128 stands for zero in the data rows.
A hidden rule labels the rows of this table. It goes by one to three of the table's principal directions, not those with the most spread.
161 138 118 140 124 108 178 74 164 134 164 76 170 161 96 79 99 151 125 168 132 107 164 153 57 164 112 99 161 106 149 152 hill
129 110 95 106 153 166 125 113 151 112 127 114 139 128 160 132 142 97 140 129 140 142 120 134 112 133 122 145 143 112 130 103 knot
161 100 87 96 162 156 72 155 127 110 119 130 125 141 189 155 138 106 147 136 130 154 110 112 122 131 150 142 127 106 169 94 pond
132 156 138 159 118 133 105 127 158 140 171 108 143 209 139 82 118 147 119 108 144 152 143 138 91 126 135 136 121 90 192 105 hill
112 122 135 117 139 149 117 136 139 149 127 139 133 135 151 134 134 125 155 122 112 147 124 128 139 117 130 137 134 138 119 106 knot
140 129 107 142 136 102 167 89 145 116 98 160 115 110 81 147 75 80 110 172 97 101 98 150 85 171 101 94 133 150 44 161 pond
94 126 122 93 104 152 79 189 103 146 139 123 127 137 174 134 183 159 126 97 156 156 128 90 178 78 170 176 85 111 203 104 hill
107 146 147 137 97 134 145 154 116 138 146 117 130 108 113 116 143 163 122 93 136 140 137 129 166 90 129 135 119 123 140 167 knot
113 120 85 119 155 155 110 117 154 87 85 194 87 111 144 164 131 44 104 106 142 123 68 130 135 137 112 151 104 139 55 90 knot
143 129 129 122 139 136 102 138 140 156 151 106 148 177 155 112 125 152 150 153 118 137 141 124 107 135 148 131 133 112 174 107 comb
121 107 101 93 130 146 111 140 117 115 112 121 129 107 154 151 154 109 129 131 140 138 118 110 139 119 142 146 116 124 151 114 comb
150 118 117 122 113 132 120 169 92 114 158 94 144 118 150 123 143 175 129 102 141 169 150 126 143 95 142 129 139 88 203 171 hill
125 141 149 140 119 111 142 109 138 143 136 104 137 134 101 108 122 141 129 142 133 102 149 125 115 142 124 121 129 134 134 127 comb
111 145 144 137 119 114 121 139 141 157 111 176 109 135 109 140 106 119 128 133 100 117 102 124 140 128 131 122 102 159 82 126 hill
167 117 87 88 119 159 102 148 134 117 176 62 174 184 194 93 167 174 126 128 167 160 155 117 105 108 169 149 128 65 255 112 hill
98 141 162 152 97 99 170 100 110 106 117 132 114 80 74 118 142 128 96 88 158 97 145 129 155 119 102 124 123 152 94 143 hill
179 104 66 96 178 155 90 109 180 112 114 148 136 180 184 142 105 73 146 169 112 139 94 133 69 167 138 122 136 114 136 73 hill
113 135 149 133 102 107 144 126 114 157 155 103 153 150 115 103 130 173 129 135 125 138 162 129 116 120 135 124 133 122 165 142 pond
138 130 130 130 127 149 104 162 118 129 178 70 148 140 158 98 160 182 144 92 168 156 168 120 143 100 139 153 142 77 215 132 hill
156 119 128 124 124 133 153 111 124 111 165 53 167 122 132 93 146 168 139 120 157 135 179 136 112 123 122 121 167 94 196 147 hill
147 126 129 125 134 128 143 94 154 116 121 119 138 132 123 117 123 113 132 136 130 109 133 134 110 144 119 113 140 139 124 109 hill
96 162 161 165 96 121 106 182 109 156 131 187 99 160 120 134 109 144 107 93 97 164 96 134 163 89 142 131 87 136 113 154 knot
89 160 145 136 124 177 87 167 154 163 136 165 111 199 171 119 140 124 123 108 112 154 86 131 156 96 157 164 86 129 127 87 hill
152 114 126 129 134 105 147 103 127 131 127 111 148 126 112 129 99 127 144 161 105 130 146 137 89 153 117 96 156 131 131 144 pond
123 115 106 99 156 166 135 117 146 125 102 139 122 110 149 151 138 92 139 155 114 113 97 132 138 138 129 139 131 146 76 112 hill
150 109 129 124 164 116 131 131 102 122 93 166 103 88 123 171 106 111 144 163 88 107 106 133 144 152 119 106 147 162 48 144 knot
181 132 97 130 155 128 119 103 171 132 153 109 151 200 145 101 96 129 132 177 121 118 130 143 57 172 135 113 144 99 155 110 hill
149 127 102 122 138 151 114 112 165 111 144 110 145 170 158 106 131 113 127 120 148 143 129 135 94 134 131 135 133 99 173 96 hill
99 127 164 136 106 116 149 133 100 137 139 110 137 90 108 120 146 161 140 92 136 140 162 125 161 100 115 128 143 137 136 149 knot
41 172 168 149 75 117 110 166 121 155 115 190 82 117 95 129 158 131 87 60 156 111 103 100 203 81 136 171 49 159 92 111 comb
173 110 106 129 146 130 135 121 122 116 162 67 163 140 142 112 114 152 147 151 129 155 162 144 80 144 123 111 175 82 186 157 comb
140 138 151 157 102 82 163 123 87 118 139 106 128 104 77 116 113 164 103 134 131 110 155 136 125 134 118 102 137 124 132 189 hill
135 131 116 134 140 138 120 129 135 122 141 116 128 143 137 120 128 128 125 130 140 130 128 133 116 135 127 138 132 107 137 126 comb
160 111 104 122 153 130 152 104 126 111 127 101 140 116 125 133 112 119 132 170 118 118 132 145 94 158 117 110 161 117 114 152 comb
152 131 132 134 129 123 130 117 142 128 144 100 145 142 126 108 121 142 138 133 132 123 148 131 108 137 127 116 142 116 159 128 hill
152 130 125 152 132 126 139 141 97 100 128 119 114 113 117 137 112 129 107 136 120 133 118 146 128 131 124 114 138 110 118 181 comb
173 95 117 110 153 140 130 135 107 105 126 122 143 113 164 145 124 136 156 129 104 161 134 143 130 122 127 104 171 124 143 143 knot
147 122 140 127 152 120 143 105 135 141 129 105 138 117 117 123 119 137 155 165 115 97 148 131 117 157 119 113 158 142 105 126 hill
103 126 136 122 119 104 163 78 150 141 117 101 141 89 80 119 130 112 137 147 146 83 154 114 109 154 105 125 133 151 104 116 pond
86 138 140 115 83 128 95 181 106 151 132 137 122 124 137 134 159 153 119 86 145 155 127 95 174 77 157 157 78 125 184 125 pond
110 151 159 142 106 119 152 102 154 151 137 104 141 136 94 98 126 138 128 131 133 102 147 128 121 132 123 123 123 141 130 124 hill
159 128 89 126 139 143 75 180 123 141 148 132 130 195 174 139 100 134 127 160 101 179 101 131 92 129 163 131 111 80 187 144 pond
150 138 125 140 132 119 141 100 156 129 152 101 147 157 118 95 115 140 129 139 140 114 149 138 90 149 119 118 144 111 147 123 hill
146 158 156 162 131 138 109 142 154 190 190 101 165 255 156 76 87 183 150 166 80 172 145 159 70 135 153 114 145 92 191 127 knot
164 133 134 132 150 148 145 115 151 154 170 63 169 170 141 92 112 168 161 177 108 128 157 151 88 148 133 113 172 101 160 144 knot
118 139 138 136 129 129 108 131 139 130 126 149 115 145 134 123 134 121 123 107 139 123 121 121 138 125 130 140 111 133 125 97 hill
93 138 151 143 120 109 138 133 115 123 89 186 84 65 86 158 127 101 116 97 126 99 103 119 180 120 107 129 105 174 37 137 knot
147 81 88 78 173 146 104 147 101 133 117 104 139 94 170 169 141 125 172 179 113 138 132 110 126 145 141 137 156 119 135 126 pond
154 127 108 127 150 155 85 163 127 124 152 124 128 177 179 123 132 143 131 127 130 158 119 132 122 122 149 144 129 89 172 117 hill
142 125 149 141 125 95 165 105 110 137 141 88 147 103 89 114 114 160 141 154 122 107 169 135 111 147 112 102 163 131 125 166 comb
148 100 110 96 144 162 107 147 113 101 128 113 136 116 182 140 163 131 144 106 141 156 131 122 152 105 141 141 143 113 171 110 knot
137 142 142 135 115 142 145 122 144 150 158 88 160 174 134 94 121 158 134 148 112 143 143 146 104 123 140 118 140 112 171 142 hill
145 138 146 147 136 117 134 110 142 152 149 101 147 172 120 102 104 148 141 164 110 120 149 141 89 153 129 111 147 121 143 126 pond
117 125 114 125 140 111 130 118 133 132 101 169 106 108 107 153 111 97 123 148 117 103 104 123 124 151 117 126 116 152 61 125 pond
74 126 165 127 99 97 178 111 102 143 91 148 116 45 67 152 132 120 129 121 113 102 134 119 169 117 104 116 124 187 51 157 hill
120 111 137 114 103 93 171 103 103 103 103 141 127 55 91 141 143 129 119 101 142 107 147 119 156 118 107 110 136 164 101 146 knot
91 107 121 96 138 149 108 144 108 114 84 155 98 65 144 174 169 89 132 109 142 117 103 99 185 112 131 159 106 158 89 97 comb
130 134 114 120 107 126 109 139 134 106 102 181 106 146 139 142 131 99 91 106 131 129 88 120 141 114 145 129 83 142 131 108 hill
171 120 113 114 153 152 113 94 177 121 150 94 164 196 173 93 130 125 148 141 137 136 146 138 77 148 136 123 153 105 191 70 hill
139 114 124 122 136 112 117 147 97 131 111 141 117 111 128 158 115 126 132 155 104 130 118 120 132 137 136 117 127 137 116 147 pond
88 148 161 156 106 106 166 114 114 140 136 112 123 92 72 113 131 146 115 117 143 103 151 131 143 126 105 131 130 138 92 161 pond
118 124 170 126 120 134 122 158 95 155 157 93 148 122 146 114 156 190 162 105 126 153 170 121 167 93 139 135 150 124 175 134 knot
131 143 122 130 124 141 86 176 130 146 133 160 114 171 157 135 121 136 122 126 111 150 97 122 141 111 157 140 94 118 147 124 hill
96 135 142 124 98 124 124 140 117 122 129 133 120 105 122 122 165 141 112 76 166 125 139 108 170 95 130 151 103 133 148 116 hill
185 142 131 162 139 105 141 80 173 105 134 133 136 174 109 98 80 110 121 135 120 111 132 155 69 166 109 85 149 126 126 116 knot
108 127 138 119 106 115 132 149 102 129 119 137 117 80 112 142 149 143 123 102 142 120 133 108 172 104 130 136 111 142 123 145 hill
76 116 145 124 105 113 166 134 82 121 89 154 105 27 84 170 139 111 122 104 120 126 120 121 182 103 104 126 124 169 56 173 hill
92 124 155 136 109 102 147 104 120 112 112 155 116 79 96 129 147 119 123 66 156 119 147 119 160 112 98 130 129 159 96 109 knot
129 136 128 135 136 146 114 146 139 144 126 153 121 158 144 136 109 119 134 138 95 148 100 140 126 124 137 125 121 131 111 130 knot
116 132 141 135 131 138 164 117 114 125 119 105 123 92 104 133 132 126 122 150 121 104 126 140 142 134 118 127 140 138 85 162 hill
91 137 138 138 133 110 151 121 121 143 100 147 97 63 74 153 121 107 125 147 125 79 115 118 152 147 106 133 117 161 33 151 comb
128 127 155 141 136 113 158 102 118 132 121 108 130 99 97 127 120 132 139 150 118 99 147 135 128 147 111 111 154 148 92 142 comb
162 103 131 127 152 122 173 82 132 113 136 93 160 104 120 118 113 135 160 143 115 129 165 153 98 150 97 93 196 130 116 145 knot
Which label does each new row get?
137 130 165 148 105 89 174 88 120 123 135 107 147 113 85 103 116 152 127 121 127 113 169 140 115 134 107 92 156 146 131 148: hill
87 150 160 147 118 115 116 147 118 153 110 168 93 116 102 141 128 123 119 119 121 104 109 115 166 122 129 142 94 159 75 123: comb
149 141 112 129 145 155 101 130 171 149 148 119 143 209 163 109 108 123 137 161 109 144 112 140 84 143 149 131 123 104 161 101: comb
84 149 137 135 103 132 107 160 125 152 133 144 113 141 125 127 141 134 113 106 138 138 116 113 152 103 142 156 88 125 137 123: pond
121 118 104 108 120 151 107 143 133 110 114 151 123 133 160 144 141 100 119 101 133 161 102 122 137 104 139 140 107 124 151 109: hill
39 131 160 119 96 134 133 149 106 132 86 181 90 42 104 162 173 104 121 54 146 125 109 101 223 75 115 162 88 181 63 116: knot
188 121 118 135 164 131 152 68 176 107 127 104 150 149 126 110 92 101 148 165 112 106 136 157 68 176 107 89 174 129 115 114: knot
86 135 142 139 102 97 153 143 88 146 111 132 109 66 71 152 123 134 114 141 121 108 127 116 154 125 119 129 110 147 81 184: pond
77 155 181 152 89 101 149 127 124 162 136 139 125 115 83 108 134 157 125 92 133 116 150 121 160 104 117 131 113 156 109 134: hill
146 93 108 90 155 146 129 119 118 103 112 94 137 73 149 148 158 117 154 138 145 115 141 113 142 134 125 134 154 130 135 117: hill
62 101 144 103 105 109 157 149 55 118 72 150 95 0 84 192 168 113 128 100 136 110 126 95 218 96 109 142 115 181 52 170: pond
144 124 131 124 123 144 131 126 133 112 150 97 150 137 150 105 146 149 135 98 147 149 151 134 131 108 129 129 146 108 181 123: knot
93 127 130 105 104 154 90 167 116 132 139 118 130 132 166 125 181 145 126 78 165 158 135 99 170 80 154 171 96 112 198 95: pond
136 128 112 135 115 115 148 112 131 94 115 167 117 121 115 132 116 106 97 100 133 134 110 142 122 123 113 113 122 134 104 140: knot
82 124 98 99 114 140 96 129 149 114 96 170 104 119 142 148 162 74 103 91 169 124 96 95 146 114 135 169 72 139 126 66: pond
139 129 113 120 134 147 91 148 138 138 140 122 135 177 165 125 129 129 132 140 124 151 118 123 111 126 153 140 115 105 177 106: pond
85 131 127 125 109 119 115 145 114 126 97 185 95 104 117 157 137 99 105 101 132 129 97 111 162 110 129 145 86 153 90 118: pond
130 138 133 144 138 119 150 123 118 124 124 118 112 91 93 132 122 131 120 146 134 88 127 131 139 146 114 126 134 132 79 162: hill
138 121 94 109 161 172 64 165 144 133 123 140 117 171 190 150 130 99 141 147 118 154 89 118 121 131 157 155 108 105 151 90: pond
145 153 148 158 156 115 127 135 135 186 148 120 126 179 109 117 80 158 145 213 77 97 124 144 95 174 137 112 140 128 84 154: hill
147 147 139 150 119 122 107 144 140 157 153 123 142 201 137 108 95 150 131 150 97 154 127 139 92 132 148 113 121 109 174 133: pond
60 130 139 108 117 140 95 153 125 154 108 156 106 105 136 148 168 113 133 96 149 125 116 91 178 102 138 174 86 151 114 80: pond
133 111 125 104 140 159 81 161 118 122 124 142 125 147 190 142 157 128 145 102 128 163 118 115 158 101 153 147 122 124 170 85: hill
147 109 114 119 134 114 140 134 101 101 110 130 118 66 114 155 127 123 129 125 130 119 128 123 146 130 117 115 140 134 107 162: hill
135 149 128 130 98 151 124 114 178 121 169 106 161 202 157 70 146 146 114 77 163 157 145 137 107 99 140 138 118 97 219 89: knot
180 133 128 145 157 125 140 100 156 129 150 110 147 173 131 101 94 141 142 163 109 116 140 155 82 163 120 99 166 116 126 131: knot
92 105 137 92 120 153 105 144 122 123 128 125 136 89 165 132 191 138 157 52 169 156 153 98 187 77 129 164 128 135 169 77: knot
144 126 109 127 153 154 108 119 161 123 133 143 132 180 165 122 116 104 134 132 118 150 109 144 98 138 131 131 135 115 132 93: knot
185 118 98 141 152 127 139 135 107 94 111 139 115 123 128 157 82 105 113 175 86 135 93 158 100 154 126 92 146 116 96 188: hill
80 165 165 148 74 122 137 159 110 144 146 125 117 122 100 104 157 169 95 81 157 122 136 117 180 82 139 152 87 128 147 152: hill
A new table starts here. A hidden rule labels the rows of this table. It goes by one to three of the table's principal directions, not those with the most spread.
151 141 123 137 150 97 121 153 120 124 114 83 130 125 136 155 97 138 111 120 108 108 113 157 127 131 127 108 155 133 80 138 C
94 93 92 133 174 187 105 67 116 136 149 134 145 124 107 128 114 98 112 152 153 129 139 115 135 128 148 152 151 108 130 122 C
91 130 141 139 121 203 154 91 146 135 156 180 150 148 107 98 150 91 157 136 131 141 150 77 118 180 141 121 103 152 200 95 A
213 198 187 130 58 7 159 227 140 110 96 102 98 151 166 153 129 191 134 69 90 124 109 176 97 128 97 72 114 169 88 159 A
102 120 145 129 120 174 129 83 126 138 146 173 132 131 108 101 137 120 144 137 148 149 129 98 128 139 126 125 121 133 171 119 A
146 139 138 140 130 137 130 138 130 121 123 113 126 131 118 125 105 128 126 123 126 117 102 137 132 129 113 91 151 136 111 121 A
90 132 156 128 130 128 105 130 128 167 105 117 144 81 118 142 81 157 139 152 106 140 99 125 152 127 92 108 147 147 111 150 C
148 163 167 134 104 139 181 172 159 110 119 143 135 147 132 114 147 113 144 106 99 122 124 116 120 167 125 90 107 160 155 96 A
98 144 161 113 155 136 166 125 107 134 124 145 144 127 127 112 174 128 153 137 100 130 136 97 134 203 163 125 89 153 179 98 A
150 163 182 135 116 130 177 147 145 113 118 149 133 144 132 116 139 123 134 98 102 129 116 120 116 158 130 90 120 156 141 101 C
135 118 81 128 105 108 135 138 117 115 148 111 106 164 135 107 185 128 144 122 141 105 160 115 118 119 143 159 85 108 151 121 A
117 88 67 121 127 105 69 96 86 138 145 96 107 123 118 131 131 165 123 152 173 125 136 138 134 70 123 180 132 79 95 164 A
56 78 86 98 188 159 141 66 98 142 145 168 124 125 139 89 212 68 136 159 135 127 176 81 154 160 195 195 74 106 230 95 C
152 156 194 129 112 106 148 147 139 121 102 142 132 110 136 131 109 149 125 109 106 143 95 134 124 122 115 107 143 138 100 122 A
101 96 64 126 130 157 115 129 149 136 145 127 123 133 132 121 142 80 132 147 140 115 162 118 143 119 128 150 111 121 172 127 A
134 129 118 122 133 69 87 171 109 152 96 68 106 93 134 149 83 165 124 141 115 111 87 172 164 100 82 87 156 138 89 170 C
90 105 114 125 149 178 116 102 156 146 134 159 148 108 126 138 105 85 116 146 132 145 145 121 139 129 126 137 140 134 155 132 A
122 137 150 127 159 184 195 110 143 98 141 176 150 158 131 100 183 66 131 114 112 126 155 89 113 193 187 137 98 137 190 62 B
141 114 88 128 134 143 129 121 130 108 148 125 125 155 127 131 149 110 115 123 151 120 154 134 115 120 148 151 122 109 127 123 B
142 156 148 129 125 96 166 172 149 121 113 126 134 136 158 137 145 111 134 107 84 118 144 126 117 164 146 122 105 153 144 113 A
123 131 145 128 146 177 194 92 153 102 148 196 141 168 140 102 187 58 120 98 121 136 172 92 101 170 184 145 95 134 196 76 C
131 130 117 124 150 153 167 129 131 108 140 144 127 159 132 109 174 86 129 119 125 115 150 116 125 170 163 122 102 138 178 94 A
92 133 172 133 140 165 92 85 102 161 127 136 155 89 87 134 71 175 144 162 137 158 86 115 140 149 101 102 164 144 105 145 A
125 109 82 122 104 121 133 142 156 124 140 141 112 145 151 119 164 90 130 122 135 121 170 122 125 104 134 164 95 116 168 128 A
127 128 154 130 103 117 123 132 144 134 116 145 128 105 139 118 117 128 138 130 119 140 116 114 131 103 118 148 131 117 124 123 B
162 141 119 132 115 111 174 145 145 95 140 143 119 175 154 116 182 93 126 92 118 113 167 119 96 144 167 148 92 125 155 99 A
129 134 137 133 102 184 177 113 161 104 156 187 138 170 125 97 179 84 143 110 136 138 165 88 100 158 154 142 89 134 190 85 A
143 113 84 119 135 95 103 145 104 122 127 85 107 132 129 140 133 151 115 133 146 111 126 159 138 98 121 136 131 107 97 152 A
106 100 106 132 147 148 96 76 103 139 142 129 127 119 112 120 117 128 124 147 154 131 125 117 135 107 133 151 145 103 122 133 A
154 133 141 140 75 144 138 118 151 107 144 156 127 152 119 117 134 141 128 105 152 144 134 118 97 88 115 146 125 108 108 124 C
121 138 140 103 120 111 183 146 132 116 131 173 116 153 157 98 220 97 152 115 110 132 170 99 121 178 174 151 54 143 221 96 B
125 132 144 138 140 124 97 100 105 143 127 114 139 112 111 148 81 164 119 135 135 139 104 139 124 121 115 116 165 128 79 152 C
121 92 33 119 129 102 93 131 102 130 151 85 99 150 133 126 166 128 131 146 158 100 165 137 135 101 138 171 101 97 140 150 A
85 129 134 130 148 153 122 118 122 157 125 124 147 108 114 129 112 127 144 152 111 129 123 111 146 165 121 107 128 154 150 129 C
173 120 73 144 138 165 138 137 146 85 152 103 126 177 117 137 128 95 97 108 155 100 144 152 108 113 138 120 147 109 97 114 A
157 133 137 138 58 145 159 139 160 100 140 153 111 161 120 92 159 131 140 99 148 128 129 110 109 82 103 132 105 109 133 108 C
123 135 128 112 157 101 123 135 88 137 117 98 121 123 119 143 134 168 122 133 126 123 114 153 141 149 125 100 127 143 115 151 C
108 127 134 116 129 111 112 130 111 151 122 130 120 110 128 125 129 146 144 146 127 136 120 128 145 141 118 117 118 143 153 145 B
117 84 51 125 143 156 110 100 116 116 156 113 114 150 119 112 159 102 118 142 167 108 155 122 134 95 145 171 118 85 137 122 C
127 144 148 126 122 119 115 163 128 144 106 101 130 103 114 144 88 165 133 138 116 128 89 153 150 130 82 74 149 155 103 152 A
101 127 120 148 131 197 126 105 145 137 148 134 159 134 98 130 102 113 137 142 132 130 135 105 122 154 120 115 139 142 133 118 C
118 122 128 118 161 162 161 95 129 111 141 162 143 148 128 128 164 99 109 117 133 137 158 117 112 154 170 151 113 124 150 107 C
145 144 153 142 118 167 156 120 155 108 139 158 145 149 120 123 124 106 125 110 129 137 132 116 105 145 136 117 134 136 131 104 B
109 99 85 116 131 75 81 150 120 154 106 82 111 87 149 145 108 142 123 152 121 115 124 148 160 71 106 162 135 102 98 162 A
144 98 90 141 108 193 103 95 145 105 157 137 125 145 95 116 107 117 111 133 188 132 122 131 121 66 106 143 159 87 98 126 B
147 132 109 120 106 83 136 149 109 114 135 112 108 152 142 120 178 151 141 118 132 116 149 127 114 126 145 157 90 113 132 129 A
105 146 179 115 121 76 125 143 122 160 97 135 135 85 149 142 118 162 143 134 89 149 116 123 138 138 120 134 118 148 127 146 A
133 116 116 134 135 147 117 95 124 120 142 135 131 138 118 134 118 127 109 123 152 135 133 133 115 107 134 143 146 109 104 133 C
167 134 145 141 129 117 118 146 144 115 106 106 125 112 130 145 71 130 98 113 124 121 88 162 133 83 101 101 182 118 62 133 A
129 133 161 126 111 148 167 123 149 111 127 169 135 133 135 101 161 107 136 115 119 138 134 97 119 128 146 152 106 119 153 90 A
99 122 128 128 120 148 131 133 161 146 123 146 139 111 135 129 119 102 134 136 113 136 139 115 139 126 114 130 121 141 156 128 A
169 133 116 153 91 93 90 150 139 127 121 83 111 126 126 147 65 158 114 113 137 115 98 163 122 59 76 105 175 114 50 162 C
114 139 140 130 115 173 163 143 167 122 133 157 151 137 126 121 144 98 142 126 112 134 147 102 121 162 134 126 105 148 165 101 A
140 129 130 107 122 41 146 146 120 128 111 136 98 131 180 130 178 125 119 101 106 127 157 138 121 109 155 165 90 119 148 139 A
134 120 112 138 140 132 125 117 143 120 135 134 138 131 145 137 120 91 115 123 124 125 150 124 114 123 155 161 138 113 121 117 A
174 150 124 139 99 93 103 180 127 119 118 73 121 130 118 157 83 180 123 122 132 115 97 171 123 106 86 91 158 133 55 159 B
144 132 136 136 78 83 87 142 133 142 120 113 118 108 133 145 88 177 132 127 135 141 112 143 120 71 88 141 146 115 75 168 B
96 146 192 114 117 180 174 107 150 133 132 206 154 126 118 112 158 120 146 126 119 169 139 91 119 179 138 121 95 161 190 106 A
128 124 107 139 107 136 134 141 145 126 135 123 120 140 132 106 140 103 145 128 124 111 137 109 131 123 123 131 114 125 154 110 A
125 157 165 118 176 126 194 125 119 114 127 161 145 154 151 124 184 90 129 106 87 126 158 109 110 225 197 119 91 164 189 86 C
109 121 117 112 181 106 116 123 95 143 118 109 127 112 137 142 130 127 120 145 117 122 128 142 148 160 150 124 130 137 138 138 B
Here are more rows. What is the label of each one?
171 96 10 117 147 57 105 195 101 102 131 45 65 157 165 110 179 84 128 138 141 55 147 164 159 108 153 144 105 95 156 121: B
77 96 116 123 166 226 150 45 140 126 167 212 152 145 118 95 171 45 131 144 152 151 176 73 120 173 187 171 104 122 223 82: B
82 96 87 122 149 180 122 98 124 141 145 135 130 129 109 108 148 100 135 154 146 122 144 106 150 134 130 136 113 123 174 120: C
115 157 189 101 89 36 153 155 120 154 101 163 112 111 170 125 177 169 157 111 87 155 143 115 122 144 134 146 69 154 171 148: C
95 130 197 134 145 208 126 72 146 144 123 187 168 89 96 128 71 122 121 143 133 172 93 108 134 138 112 107 173 142 122 117: A
150 127 118 125 167 148 153 108 111 96 139 125 133 160 119 135 151 121 97 109 143 120 137 143 111 141 160 127 134 116 108 113: C
108 93 99 140 103 132 66 118 141 154 122 108 120 84 121 123 70 132 132 159 146 127 103 126 156 47 80 151 164 94 95 150: A
122 155 197 127 135 128 134 122 121 143 112 154 141 104 123 126 103 142 142 133 108 150 96 120 133 170 123 90 142 162 141 124: B
77 92 113 114 183 148 60 84 81 168 120 108 132 70 100 133 80 148 126 187 151 139 89 136 178 121 111 123 170 119 117 155: B
158 152 151 147 116 146 139 162 152 114 116 105 141 128 112 140 84 138 121 116 116 118 94 144 126 124 97 81 161 141 80 121: C
131 149 161 140 136 154 157 126 143 123 125 139 146 135 120 129 115 116 125 113 109 128 119 121 120 156 129 96 138 150 127 109: C
121 137 140 138 71 142 133 158 174 139 125 143 132 122 127 120 115 126 150 126 118 136 129 113 128 111 86 116 116 144 143 132: C
104 104 102 109 156 128 119 104 98 133 136 134 119 125 129 116 164 122 130 147 143 128 143 120 141 136 154 158 108 113 159 126: B
111 114 94 132 115 124 87 140 136 154 124 96 124 109 119 147 86 145 126 145 134 123 120 147 146 92 82 113 147 131 104 168: C
60 94 91 123 187 212 143 74 118 140 150 146 148 133 105 100 164 71 135 159 133 117 154 84 151 174 163 141 106 127 198 91: C
165 104 57 129 114 91 74 146 103 116 133 55 97 138 115 151 104 177 103 131 173 104 115 182 132 49 92 134 157 86 45 176: A
135 133 124 111 151 95 145 173 115 121 107 105 110 121 148 114 158 112 138 135 104 103 117 135 156 158 143 113 108 138 160 108: B
203 170 187 136 67 63 145 185 143 102 101 117 107 133 141 134 109 180 123 84 118 132 87 161 108 85 90 94 144 130 65 139: B
123 132 155 140 109 189 132 125 161 127 128 151 145 116 102 118 92 118 132 134 135 141 101 117 135 120 94 97 153 138 125 115: B
130 118 106 128 157 122 106 120 108 131 129 106 123 124 126 137 113 125 118 139 136 118 122 145 138 131 133 120 147 125 118 137: B
127 85 45 129 154 138 101 94 113 118 157 113 109 153 132 123 148 89 108 135 165 108 163 135 127 100 155 169 128 90 138 132: B
139 88 30 132 137 132 83 121 118 114 157 85 116 149 125 142 130 115 111 145 171 104 160 147 123 87 140 178 136 82 99 145: B
92 91 79 120 175 140 66 110 97 157 121 75 133 87 104 157 77 152 107 171 147 120 104 158 167 96 101 126 170 111 78 168: C
143 106 112 128 117 155 111 93 128 110 146 144 125 138 111 128 123 137 106 125 174 143 129 136 114 76 124 158 147 90 92 136: B
119 108 114 122 116 101 99 104 112 142 129 126 110 117 131 128 127 152 122 131 147 136 128 133 132 77 114 155 131 103 111 156: C
116 135 145 111 159 100 127 121 89 138 123 130 127 118 136 130 149 143 139 141 118 135 129 126 134 176 159 132 112 141 152 129: B
108 105 94 113 161 124 95 117 97 141 125 96 126 110 115 146 118 153 114 153 145 124 121 150 150 114 122 136 141 114 102 155: C
